128 stands for zero in the data rows.
Each row in the table below has a label, given by one hidden rule.
[184 127 132 101 153 155 178 129 175 171 167 164 170 142 134 181 113 138 110 182 143 186 170 156 163 184 135 160 169] 2
[135 107 159 146 122 144 160 132 152 142 127 166 169 142 147 114 154 114  83 144 128 146 159 140 137 147 141 118 152] 2
[114 101 148 146 114 120 131 120 135 126 101 148 152 137 141  98 147 102  88 117 111 124 131 114 126 134 135 106 126] 0
[ 91  92 107 117 109  73  86  93 102  96  80 114 116 113 119 104 109  87 121  78  94  91  89  80 101 103 119 109  84] 1
[169 123 150 123 142 153 179 130 173 163 154 167 176 140 139 152 137 124  93 174 137 174 177 159 158 171 136 138 168] 2
[101  93 134 136 111 106 120 113 125 116  90 142 139 132 136  97 138  96  96 104 106 112 117  98 116 125 128 103 108] 2
[ 86  99 101 107 111  77  66  99  96  83  91 110 104 109 113 108  92  99 133  78  93  83  79  99 100  95 114 110  89] 1
[214 160 123 155 194 165 159 184 178 200 200 144 150 160 145 255 149 218 208 173 173 200 117  90 157 217 147 255 142] 0
[128 169 121  97 118 181 156 155 123 119 168  88  94 111 103 123 123 154 195 154 148 121 151 200 143  80 106 150 186] 1
[ 89 111  93  92 113  97  79 111  87  75 107  99  94  97 104 114  84 110 149  88 104  80  85 118 103  83 112 121 106] 1
[174 190 173 211 170 141 132 159 138 183 159 131 127 168 168 152 195 191 102 153 178 171 132  99 130 169 157 138  67] 2
[ 98 123  93  77 111 125 103 126  91  82 123  91  90  94 100 117  85 124 164 106 115  83 101 144 117  69 108 126 125] 1
[ 95 100 133 141 108  98 110 110 115 114  75 137 137 131 135  88 135 100  98  93 103 104 108  88 107 121 132  96  96] 2
[ 97  90 126 125 111  92 108 102 118 106  79 130 126 123 127  99 124  87 105  93  99 103 101  82 111 114 130 106  92] 1
[ 96 120  92  81 111 120  93 124  88  82 119  89  87  94 103 115  88 122 160  99 110  80  91 138 115  74 112 128 123] 1
[109  91 141 140 110 111 123 118 128 121  94 147 145 137 136  96 138  98  93 108 108 116 126 103 116 126 133 104 113] 0
[184 125 139 104 150 152 174 131 175 170 165 167 168 138 134 179 117 137 110 180 142 184 173 155 168 180 133 152 168] 2
[ 84 107  93  94 108  93  76 109  88  77  99 103  98  98 104 112  84 105 144  82 104  80  78 110 102  86 112 119 100] 1
[179 190 140 180 171 134 131 141 143 174 167 105 101 152 147 140 166 178  90 166 173 173 139 131 145 157 139 107  94] 2
[127 105 154 146 119 135 150 126 144 135 118 159 165 145 145 105 155 109  83 136 120 134 143 133 131 142 139 112 142] 0
[145 185 131 107 129 197 174 160 142 136 187  95 101 116 105 126 137 166 207 173 161 138 175 220 158  97 106 155 209] 1
[ 95  92 130 130 108  96 107 106 121 109  83 134 135 128 127  98 130  89 103  94  99 108 108  90 114 117 126 103  98] 2
[170 215 247 255 175 212 177 215 156 219 176 196 200 224 227 193 255 243 169 147 206 181 170 119 105 209 202 219 144] 2
[139 116 157 147 120 144 164 132 154 145 133 169 172 147 145 119 153 114  85 149 128 151 164 144 144 156 144 117 158] 2
[ 90 118  90  83 112 110  92 118  89  78 118  95  88  92 102 120  83 118 156  96 112  80  86 129 116  78 107 124 115] 1
[173 123 145 120 143 156 179 129 170 164 158 173 176 139 137 157 132 127  97 177 141 176 173 157 157 176 139 144 170] 2
[102  95 134 134 111 103 120 110 123 116  88 139 144 131 129 100 133  94  99 102 105 109 114 100 114 124 132 103 107] 2
[167 196 206 240 168 167 151 187 144 196 157 161 160 192 192 167 234 212 131 144 189 171 145  88 115 182 177 176 101] 2
[100  92 129 131 109  97 111 108 123 109  80 133 133 128 128 100 129  91 102  95  98 104 106  90 112 122 127 102  97] 2
[ 87  97 104 103 108  76  71  94  96  86  87 111 106 104 114 108  96  94 130  75  92  85  82  93  96  97 112 112  88] 1
[ 85  93 109 114 109  68  82  93 104  91  80 116 113 111 115 106 105  90 125  78  93  91  87  82  98 105 120 104  83] 1
[198 137 110  96 171 149 173 137 178 179 177 154 165 132 127 220  86 164 144 181 147 196 157 137 163 198 133 193 156] 1
[ 83 100  97 102 110  81  68 102  96  82  92 109 105 104 113 108  91  99 135  76  94  82  77 100 101  92 114 114  91] 1
[121 102 155 147 117 131 147 126 141 133 112 158 158 144 144 102 150 108  85 128 119 132 145 128 129 140 140 109 138] 0
[131 107 155 148 113 139 155 129 145 140 119 165 166 145 142 106 153 110  85 137 122 140 154 135 140 150 145 111 145] 0
[115  97 146 140 110 122 137 124 135 126 102 152 151 139 140 100 146 102  91 117 111 121 133 113 125 134 137 106 123] 0
[179 200  98  93 157 186 173 146 154 158 196  70  75  95  84 111  92 160 169 201 177 174 186 217 169 125  92  95 196] 2
[ 81 106  96  99 108  86  66 105  88  83  96 102 102 102 105 110  90 101 139  80  96  80  79 105  99  92 114 117  94] 1
[126 109 151 147 115 139 151 126 145 137 117 162 162 145 144 103 154 111  82 134 123 137 151 133 138 143 141 116 142] 0
[ 86  95 110 108 108  68  78  96  97  89  80 115 113 107 115 106 104  89 127  77  92  87  82  83 100 100 116 106  85] 1
[125 106 157 147 118 137 153 133 144 136 117 160 165 147 144 102 153 108  85 134 125 136 147 130 133 145 143 113 144] 2
[ 86 111  89  91 112  97  81 113  87  75 106  94  98  95 108 115  84 111 149  89 101  80  81 120 107  84 113 120 107] 1
[168 206 233 255 171 194 164 205 148 211 168 184 183 214 215 180 255 231 156 145 201 177 158 110 105 202 197 205 131] 2
[145 114 157 142 122 149 164 132 155 146 137 170 174 142 143 122 151 116  83 153 134 152 164 147 147 160 142 123 157] 2
[ 82 108  92  93 109  95  76 110  90  76 102 102 100 102 101 116  87 108 145  84  97  79  81 110 104  90 113 121 100] 0
[101  92 132 130 109 101 110 106 121 111  84 138 138 126 130 100 131  90 103  98 102 107 114  89 111 118 130 102  99] 2
[ 82 103  98 101 109  89  65 104  93  82  94 103 102 105 108 109  90 101 137  79  95  82  80 103  99  94 113 113  94] 1
[168 121 145 122 146 154 182 129 169 165 156 170 174 142 135 156 132 127  97 175 139 175 174 157 159 174 136 140 170] 2
[137 110 156 146 119 147 162 130 153 145 126 170 168 145 145 113 152 111  83 145 128 147 158 138 141 150 137 114 153] 2
[126 105 151 143 115 134 145 125 138 136 117 166 165 141 144 105 151 108  85 131 121 138 153 131 134 143 140 114 142] 0
[181 189  97 139 164 148 144 127 144 163 179  67  61 117 112 122 112 161 126 182 168 176 160 177 156 138 112  49 144] 1
[167 191 196 238 170 164 145 178 139 193 159 151 157 188 188 165 224 208 123 148 187 168 140  85 121 181 172 165  87] 2
[198 138 112  92 168 148 169 140 179 181 180 160 161 137 129 218  93 160 141 184 147 196 161 140 166 192 131 191 158] 1
[ 81  98 102 106 110  75  69  97  96  86  89 111 107 106 116 109  98  95 131  77  92  86  84  96  98  96 115 111  87] 1
[ 86 116  91  87 112 104  85 112  82  76 107  96  89  95 103 115  83 113 151  91 105  79  89 119 109  83 113 119 109] 0
[ 86  92 103 111 110  69  77  94 100  90  83 111 110 107 116 106 101  91 127  78  93  89  84  88 101  99 120 110  85] 1
[ 94 120  90  85 110 109  89 115  88  77 112  95  89  95 100 117  81 115 156  93 110  80  85 130 113  78 111 124 114] 1
[ 98  90 134 131 110  96 112 107 116 110  82 134 138 123 128 102 132  89 102  97 100 107 109  89 113 119 127 100  98] 2
[189 131 126  94 164 156 178 131 176 174 173 165 167 135 130 194 104 146 122 183 143 189 172 148 168 186 131 169 164] 0
[ 96 126  93  77 111 122  99 125  88  85 125  88  89  94  99 118  87 124 163 105 117  82  97 139 119  72 107 128 126] 1
[109 144 103  86 112 144 124 138 106  97 144  86  83  99  99 122 100 138 177 124 130  97 119 163 125  59 107 138 151] 1
[179 131 133 109 151 156 181 127 174 169 166 167 171 137 129 175 116 138 107 179 141 184 171 155 158 183 135 153 168] 2
[185 191 101 151 167 139 142 129 145 167 170  77  73 126 122 126 125 164 115 178 172 177 151 164 153 144 119  66 132] 1
[154 221 192 165 123 255 233 212 159 168 228 147 153 161 147 158 200 212 255 215 204 160 233 255 178 122 130 220 255] 0
[163 204 144 114 138 222 199 171 150 153 204 108 114 128 108 123 143 177 217 203 180 159 200 242 173 109 105 158 233] 0
[170 216 244 255 171 203 175 211 151 216 173 195 196 223 219 189 255 241 165 144 209 178 168 115 104 204 198 217 143] 2
[106  92 137 138 109 106 120 118 125 116  93 140 139 129 132 101 136  94  97 103 107 111 116  99 118 126 129 105 108] 0
[ 87 108  89  91 108  94  74 113  90  78 100 102  99  96 103 111  83 108 142  85 102  78  81 112 108  86 113 120 101] 1
[182 188 138 177 168 132 130 138 140 174 164 104  96 147 141 138 155 175  92 169 170 174 140 138 145 158 138 100  99] 2
[182 188  94 141 167 147 146 127 145 165 177  69  63 115 113 120 116 163 125 185 169 175 158 172 161 138 118  57 143] 1
[123 160 113  93 117 174 144 150 117 114 161  85  91 108 104 125 117 149 190 146 144 113 145 187 136  77 104 149 175] 1
[ 85 110  92  95 107  95  78 110  86  75 105  95  93  95 104 113  83 109 147  86 105  78  79 116 103  85 111 120 103] 1
[158 122 151 135 130 156 176 126 163 157 146 170 174 142 141 136 148 117  85 165 135 164 172 153 156 166 142 127 167] 2
[182 196  90 103 154 176 170 138 148 157 189  64  68  96  91 109  79 158 160 196 173 174 180 206 166 127  96  86 186] 0
[ 99  92 137 135 110 102 117 108 124 115  87 137 141 129 131 101 134  95 100 102 106 110 116  93 115 121 126 101 105] 2
[180 128 136 108 153 151 175 128 173 170 165 167 171 140 130 178 122 137 107 183 141 185 173 155 161 182 135 156 167] 0
[209 146 105 124 186 153 164 158 177 190 189 148 148 144 132 251 110 190 176 179 161 199 142 116 162 208 134 230 147] 1
[162 120 151 131 136 157 177 129 166 158 149 173 173 142 142 143 139 123  90 170 136 170 176 154 154 171 138 132 167] 2
[108 139  99  82 113 141 117 131 100  95 136  86  83  97 101 122  98 132 173 121 123  90 116 161 123  61 110 134 147] 1
[141 114 158 143 125 150 169 131 154 151 135 170 176 148 145 119 153 115  85 152 132 153 166 146 144 157 141 123 157] 2
[ 86  91 113 115 111  72  88  92 104  94  77 117 116 113 119 104 110  85 120  80  90  91  91  76 104 104 121 106  84] 1
[101  88 130 131 111  97 112 105 118 111  83 138 138 130 130 102 132  90 103  98  99 106 110  88 111 119 131 100  99] 2
[ 82 101  97 102 109  81  66 100  97  84  92 106 106 105 109 113  93 100 135  80  92  82  82  96  98  93 115 114  89] 1
[ 84 100  99 101 107  87  65 101  95  82  92 105 104 100 108 108  89 100 139  79  94  84  79 103  95  91 112 114  93] 1
[122 101 155 146 112 127 142 125 141 133 109 156 157 143 140  99 154 107  84 129 117 131 145 125 127 138 136 112 134] 0
[106  93 138 136 113 108 121 117 123 117  92 143 142 137 134  99 135  94  97 104 108 112 119 102 116 125 128 105 110] 0
[ 92 117  92  83 112 106  88 116  87  76 114  93  89  94 103 118  81 116 152  96 108  81  89 129 113  77 111 126 114] 1
[ 80 100 102 105 108  72  68 100 100  84  91 109 110 106 111 109  97  96 130  80  92  86  79  94  98  97 114 109  87] 1
[184 124 130 103 158 155 180 129 175 171 167 164 170 136 128 181 111 138 112 180 142 186 171 154 161 187 135 165 165] 0
[155 117 155 139 131 157 172 130 160 153 144 173 176 143 143 132 149 118  84 164 134 164 175 151 151 163 137 127 165] 2
[119 105 147 148 117 126 139 125 133 129 105 156 159 140 140 101 150 105  84 122 114 128 137 122 130 138 139 106 131] 0
[ 83 106  91  95 109  96  74 107  85  77 102 100  96  99 103 114  85 107 145  83  99  79  84 111 106  89 114 119 101] 0
[201 136 110  93 171 147 172 142 180 182 180 155 162 135 126 225  88 168 147 183 151 196 159 138 167 196 133 197 155] 1
[ 84  96 102 108 112  71  75  97  99  86  85 112 109 111 111 109 101  91 128  78  92  85  83  89  95 102 120 111  86] 1
[123 107 153 144 116 133 149 128 143 135 116 160 158 141 141 104 155 109  83 134 117 134 148 129 135 142 139 109 140] 0
[149 196 145 118 132 212 190 174 146 143 198 106 110 127 112 124 151 176 218 187 174 147 189 237 165 102 110 166 226] 0
[124 165 115  97 121 172 143 148 117 115 163  92  90 108 106 122 115 149 191 146 144 113 143 188 142  73 103 147 177] 1
[ 93 120  90  85 105 111  87 115  89  76 110  92  88  98 103 119  80 116 154  95 106  80  90 127 108  78 109 127 113] 1
[111  96 143 142 113 118 130 119 131 124  95 148 148 137 135  96 143  99  92 112 110 118 125 108 118 128 137 104 118] 0
[105  96 137 136 112 108 119 114 125 115  89 140 142 133 134  97 137  94  94 104 104 113 121  97 117 125 133 103 108] 2
[ 84 102 104 105 107  77  70 101  98  85  88 112 106 102 109 111  94  95 132  79  90  86  81  94 103  96 118 113  88] 1
[ 85  97 103 106 108  71  75  93  95  88  86 116 112 109 112 106 101  92 131  76  89  86  83  90  99  96 117 110  86] 1
[116 103 153 146 110 128 135 126 133 127 107 156 156 140 139  97 151 105  85 120 116 125 141 121 129 134 136 107 131] 0
[ 88 114  91  88 112 102  80 112  89  76 107  97  94  97 101 113  84 109 149  88 101  78  87 120 103  81 113 121 108] 1
[ 91  93 122 122 109  85  94  98 107 103  77 127 127 118 121 105 115  84 113  85  96  98  99  77 106 111 124 105  88] 1
[ 87  91 113 115 110  67  84  92 103  96  80 119 118 113 115 106 109  89 120  77  90  93  89  80 102 106 119 108  86] 1
[185 189 103 145 170 142 147 130 144 165 174  76  69 120 118 128 120 163 117 181 168 171 156 171 156 142 121  60 137] 1
[121 156 113  92 117 159 141 150 113 110 156  86  86 109 101 122 110 145 188 141 142 109 136 185 136  75 104 144 169] 1
[ 88  89 113 116 110  74  86  94 107  97  77 123 118 114 120 102 112  87 118  80  94  91  91  81 102 104 121 104  84] 1
[108  97 140 139 111 116 127 117 128 120  94 147 147 135 137  96 141  99  93 109 108 116 123 107 119 128 134 104 117] 0
[ 86  91 108 113 109  68  83  90 104  93  80 119 117 116 117 105 109  90 123  82  92  91  89  82 102 104 117 104  87] 1
[170 190 186 226 173 152 138 172 144 191 158 146 145 180 179 159 212 201 114 150 182 172 137  91 126 176 167 153  78] 2
[ 97  92 123 126 109  88 102 102 114 103  77 129 129 125 127 100 125  85 107  91  98 100 105  81 109 114 127 102  93] 1
[144 187 134 107 124 205 177 167 133 138 188 100 100 120 110 126 136 167 207 175 167 139 177 220 156  95 107 160 212] 0
[125 104 153 145 118 138 152 129 142 138 118 163 162 142 146 105 154 109  84 133 122 138 146 131 137 144 138 112 142] 0
[ 85 110  92  92 109  96  77 109  84  75 102  98  94  94 104 111  82 109 145  84 108  80  84 115 106  87 110 120 103] 1
[134 109 159 147 121 142 160 129 146 141 125 171 169 145 144 107 153 111  80 143 127 145 155 139 139 150 138 114 148] 2
[154 117 154 136 129 154 173 133 160 155 143 168 173 146 142 134 149 120  84 164 133 161 172 153 149 161 144 129 162] 2
[140 117 158 145 125 149 168 130 153 146 132 168 171 146 145 115 154 112  82 152 129 151 163 144 147 153 143 120 157] 2
[ 94 118  90  82 111 114  95 117  87  78 115  91  87  95 103 119  83 117 156  99 110  78  91 131 113  75 110 126 118] 1
[ 84  96  99 105 107  75  71  96  97  85  88 106 111 108 115 108  93  97 133  79  93  85  79  94  97  95 119 112  90] 1
[ 83  98 101 103 109  78  69  99  93  83  90 105 102 103 111 107  95  97 134  77  93  83  81  95  96  95 115 114  90] 1
[121 156 113  95 119 164 138 147 111 109 157  87  87 106 104 123 115 145 188 140 138 108 140 183 135  72 107 145 170] 1
[116 103 149 143 113 122 138 120 135 127 104 151 154 139 138  98 147 103  86 120 113 123 132 118 128 135 136 109 126] 0
[157 216 177 148 125 247 220 200 160 161 221 133 139 152 135 147 183 200 247 210 192 158 221 255 177 116 124 202 255] 0
[104 140 102  82 112 133 113 127  97  93 132  84  81  94 100 121  95 130 172 116 126  91 111 153 121  63 106 135 141] 1
[145 115 152 141 123 147 168 131 156 151 133 169 173 144 147 118 151 116  82 154 129 153 168 149 148 155 143 125 159] 2
[ 96  87 125 124 110  82  98  97 113 104  74 128 129 121 124 102 120  85 111  88  95  99 101  79 106 111 124 101  92] 1
[121 100 153 145 111 132 146 125 141 133 113 158 160 142 143 100 151 108  85 129 121 130 142 127 130 142 135 109 138] 0
[145 117 160 143 125 148 168 130 153 147 136 168 170 145 142 122 153 115  82 153 132 153 165 144 146 155 141 120 159] 2
[100  96 134 135 112  98 112 107 123 112  83 137 137 128 132  96 134  91 100 101 107 107 109  94 113 123 132 102 103] 2
[177 190 168 211 172 140 131 160 138 184 160 130 128 172 167 155 195 190 101 154 177 173 137 104 134 170 156 138  67] 2
[ 83 101  95 102 109  78  67 102  97  83  90 109 102 105 110 108  93  97 135  76  92  83  82  99  96  95 114 111  89] 1
[232 204 188 232 215 220 180 237 183 235 236 159 167 207 191 255 230 255 255 167 210 211  96 105 146 250 180 255 176] 2
[115 150 108  86 115 157 130 142 111 102 148  86  85  98 100 123 107 140 184 133 131 104 132 172 135  66 105 140 162] 1
[ 99  91 131 132 108  98 113 107 118 111  83 132 138 126 129 102 129  89 103  96 101 106 110  92 111 117 128 102 100] 2
[112  99 146 144 112 123 135 120 131 127 101 147 151 136 136  96 143 101  90 115 111 120 134 112 123 130 134 109 122] 0
[155 214 164 135 127 238 213 189 154 155 211 123 130 144 130 142 174 191 238 204 187 155 214 255 169 111 118 188 252] 0
[114 101 150 143 111 120 135 123 132 126 102 151 151 139 144  98 148 104  88 120 118 124 136 114 127 134 133 108 126] 0
[ 82 100  94 101 112  87  64 103  95  80  95 108 103 102 111 109  90 100 136  77  96  81  77 101 101  90 115 116  91] 1
[144 115 155 143 124 148 163 135 157 151 137 172 169 146 148 120 151 112  84 152 130 154 163 146 144 157 141 119 159] 2
[216 158 114 145 189 162 160 173 179 195 194 145 149 155 139 255 135 209 199 177 169 199 127  99 159 211 144 252 143] 0
[ 91 118  91  88 113 104  87 117  85  77 112  93  89  94 102 118  82 116 155  94 108  79  88 125 112  82 110 124 112] 1
[ 92 120  90  86 112 108  86 116  83  77 111  95  89  91 103 118  81 114 155  96 105  78  88 127 111  78 108 123 112] 0
[101  94 131 132 110  98 111 109 117 114  82 137 137 128 132  95 131  92  99  98 103 108 112  88 113 120 130 102 102] 2
[190 130 119  88 160 154 176 133 176 176 173 163 162 138 125 202  98 151 127 183 150 190 168 146 167 194 134 173 163] 0
[103  94 140 140 109 109 119 115 124 118  90 146 140 133 132  96 141  95  95 106 109 113 123 102 119 127 135 103 110] 2
[104  98 135 134 111 104 115 112 124 116  86 140 141 133 131  98 134  94  97 101 106 110 117  97 118 124 133 102 105] 2
[ 94 121  91  81 112 120  98 120  88  82 118  89  91  93 102 120  84 119 160  98 113  82  96 135 115  75 108 125 121] 1
[105  94 140 138 109 105 118 112 127 117  87 143 141 137 133  98 137  95  98 103 105 112 119  99 113 122 134 105 106] 2
[180 128 138 106 151 153 182 130 174 169 165 167 171 135 131 174 120 135 109 178 142 185 169 153 165 183 135 156 168] 0
[131 110 154 147 115 144 156 131 148 139 123 168 169 147 147 112 156 112  84 140 126 141 155 137 135 147 139 116 149] 2
[182 194  93 140 166 149 150 126 148 165 178  70  64 115 110 121 111 159 127 187 168 176 158 174 158 141 112  53 144] 1
Which label does each new row get?
[218 168 138 173 198 174 163 194 178 206 206 143 146 171 155 255 169 231 221 173 181 202 109  79 150 224 157 255 147] -> 0
[134 110 155 148 114 140 155 130 147 138 122 168 166 146 143 107 153 109  83 141 123 141 156 135 139 149 139 116 151] -> 2
[ 83 110  91  94 110  95  74 109  88  76 101  98  95  99 107 116  85 107 145  83 105  79  80 114 103  87 113 120  99] -> 1
[103  96 135 133 111 102 114 112 123 114  87 138 141 131 132  96 134  93  97 103 104 112 117  98 116 121 133 105 107] -> 2
[178 201 104  86 153 195 184 146 151 162 199  79  85 102  88 109 101 163 180 203 177 173 195 223 173 124  95 108 207] -> 2
[ 89  92 108 111 105  69  78  92 102  93  81 118 112 115 117 109 106  88 124  80  93  90  89  83 103 102 118 106  84] -> 1
[202 138 106 111 176 151 171 149 178 186 185 155 155 139 128 240  98 179 161 180 152 197 148 126 165 202 133 213 153] -> 1
[183 127 134 109 151 154 179 133 173 168 164 166 174 138 137 175 116 135 108 180 143 183 175 154 166 182 136 157 169] -> 2
[126 106 151 145 119 138 150 129 143 137 116 165 165 143 144 103 151 109  83 133 121 134 149 132 131 143 141 113 142] -> 0
[107  93 134 138 114 108 125 117 126 117  93 142 146 130 136  96 137  95  95 106 105 113 121 102 118 129 131 105 110] -> 0
[106 141  97  81 115 134 117 131  97  92 133  87  82  99  99 121  97 132 172 117 128  90 112 155 121  64 110 135 140] -> 1
[178 189 150 193 171 132 128 150 137 178 163 114 113 157 153 142 176 183  91 162 178 172 135 122 138 166 144 118  83] -> 0
[113  95 146 143 110 123 138 121 134 127 105 151 152 140 140  98 148 104  88 121 117 122 134 114 125 134 138 108 126] -> 0
[200 135 109  97 174 149 172 140 177 182 180 155 161 137 129 223  89 167 149 181 152 194 154 134 164 195 133 199 156] -> 1
[173 123 145 116 142 155 179 133 170 165 159 173 172 144 136 162 132 127  99 176 138 177 178 158 162 177 138 145 169] -> 2
[141 182 128 103 124 188 169 155 129 130 177  95  99 118 104 125 130 161 201 168 162 133 169 211 152  88 106 155 201] -> 1
[ 83 104  94  95 107  84  65 104  90  80  98 106 101 103 107 116  88 102 139  81  98  79  83 106 101  92 112 114  94] -> 1
[178 188 153 199 172 138 130 153 139 180 162 119 116 159 160 147 182 185  95 160 174 174 137 117 136 163 151 123  74] -> 0
[ 91 118  90  84 110 109  89 118  82  77 113  93  89  94 104 121  83 115 153  95 110  80  87 124 111  81 113 126 111] -> 1
[ 87  95 107 110 111  74  75  95 102  89  84 111 111 111 115 109 104  92 130  79  91  88  84  87 101 103 116 109  86] -> 1
[177 191 165 210 169 141 133 160 136 184 160 129 125 167 171 153 197 190  99 155 178 170 132 104 131 170 157 133  67] -> 2
[ 87  92 111 112 109  66  79  93 102  91  80 115 113 113 116 104 105  89 124  80  94  89  87  82 101 102 118 107  83] -> 1
[ 87 111  92  93 111 101  79 113  85  74 106  98  95  99 106 118  81 109 149  89 100  79  83 116 104  85 114 119 104] -> 1
[176 187 153 196 170 132 133 152 136 179 160 119 114 160 158 147 183 185  92 161 173 170 134 117 137 164 145 119  75] -> 0
[156 119 153 135 131 153 174 132 165 153 146 174 176 144 142 136 146 119  88 163 134 164 174 153 156 166 142 130 166] -> 2
[ 83 101  97  99 110  88  61 101  94  80  94 106 104 101 109 110  91 103 138  79  94  83  81 102 100  92 113 115  91] -> 1
[ 97 127  89  78 111 122  98 125  93  82 124  86  87  96 103 117  89 126 165 106 118  85  96 140 118  67 109 132 130] -> 1
[ 86 122  92  84 109 106  90 117  83  78 113  93  91  92 103 117  80 118 156  95 110  78  89 128 110  79 109 125 113] -> 1
[143 113 161 143 120 146 165 132 155 145 133 167 170 146 143 119 152 113  81 149 127 149 164 142 146 153 142 118 158] -> 2
[ 87 107  93  91 111  93  75 109  90  75 100  98  93  93 105 117  83 109 146  85 102  78  82 115 105  87 114 121 101] -> 0
[101  91 131 132 109  96 109 107 119 111  82 135 135 125 128 103 131  89 104  97  97 105 109  87 113 118 126 104  97] -> 2
[158 223 185 157 125 255 227 204 162 164 224 141 147 153 143 154 192 206 255 212 196 159 232 255 176 119 126 212 255] -> 0
[178 189 131 173 171 132 132 138 139 172 167  97  92 145 137 138 152 174  96 172 168 174 141 142 144 154 135  92 106] -> 2
[182 190 153 197 172 132 133 154 137 179 160 120 120 160 157 146 182 184  92 161 173 170 132 116 135 161 149 125  77] -> 0
[175 195 179 217 171 148 132 165 145 185 160 137 136 176 176 155 205 196 108 152 178 170 135  97 127 172 163 145  70] -> 2
[170 200 205 242 172 167 150 186 141 198 163 163 163 195 194 167 235 212 131 143 188 171 148  91 113 185 179 172  99] -> 2
[185 190  81 121 163 160 158 128 149 162 183  59  54 106 100 112  91 158 140 187 170 175 169 192 162 135 102  58 163] -> 0
[106  96 139 140 112 113 128 115 128 116  92 144 146 135 137  96 141  98  92 107 107 114 121 103 118 127 136 103 116] -> 0
[181 218 142 109 148 228 209 178 163 168 221 108 113 125 105 117 143 181 216 221 188 181 222 255 183 122 101 147 248] -> 2
[103 132  96  74 109 124 105 128  93  84 125  88  87  92  98 119  91 127 167 107 119  83 102 146 115  69 108 131 128] -> 1
[177 188 156 194 171 137 131 151 140 180 161 122 115 161 160 143 180 185  93 162 177 173 137 115 140 166 150 125  77] -> 0
[105  92 133 136 109 105 116 113 120 112  85 135 136 132 129  97 133  92  99 100  98 108 112  92 110 123 132 102 102] -> 2
[182 191  89 136 169 152 154 127 144 163 181  67  58 117 115 122 100 160 130 186 169 174 158 182 163 136 111  45 147] -> 1
[102 128  96  77 111 130 107 126  94  87 128  86  86  95 102 121  90 126 166 112 121  86 102 146 119  68 104 132 134] -> 1
[181 190  90 143 167 146 147 131 143 166 178  70  59 119 115 118 112 160 125 185 170 175 156 177 153 140 113  54 145] -> 1
[177 123 142 119 146 157 178 131 170 165 159 172 174 138 136 162 130 127 100 177 142 181 177 155 162 176 136 144 171] -> 2
[108  96 144 140 113 113 124 122 128 122  93 143 147 135 138  94 144 100  93 111 111 115 126 104 115 129 133 104 115] -> 0
[ 85 103 103 103 110  78  69 103  95  82  92 110 104 101 114 110  93  97 136  76  95  84  79  99  98  95 114 112  88] -> 1
[114  96 146 143 111 120 134 122 137 123 100 150 153 139 139  98 147 101  91 117 114 121 133 114 124 135 137 106 123] -> 0
[107  94 136 139 110 106 124 118 126 120  93 144 144 134 137  95 140 100  95 105 106 114 122 103 119 130 133 104 112] -> 0
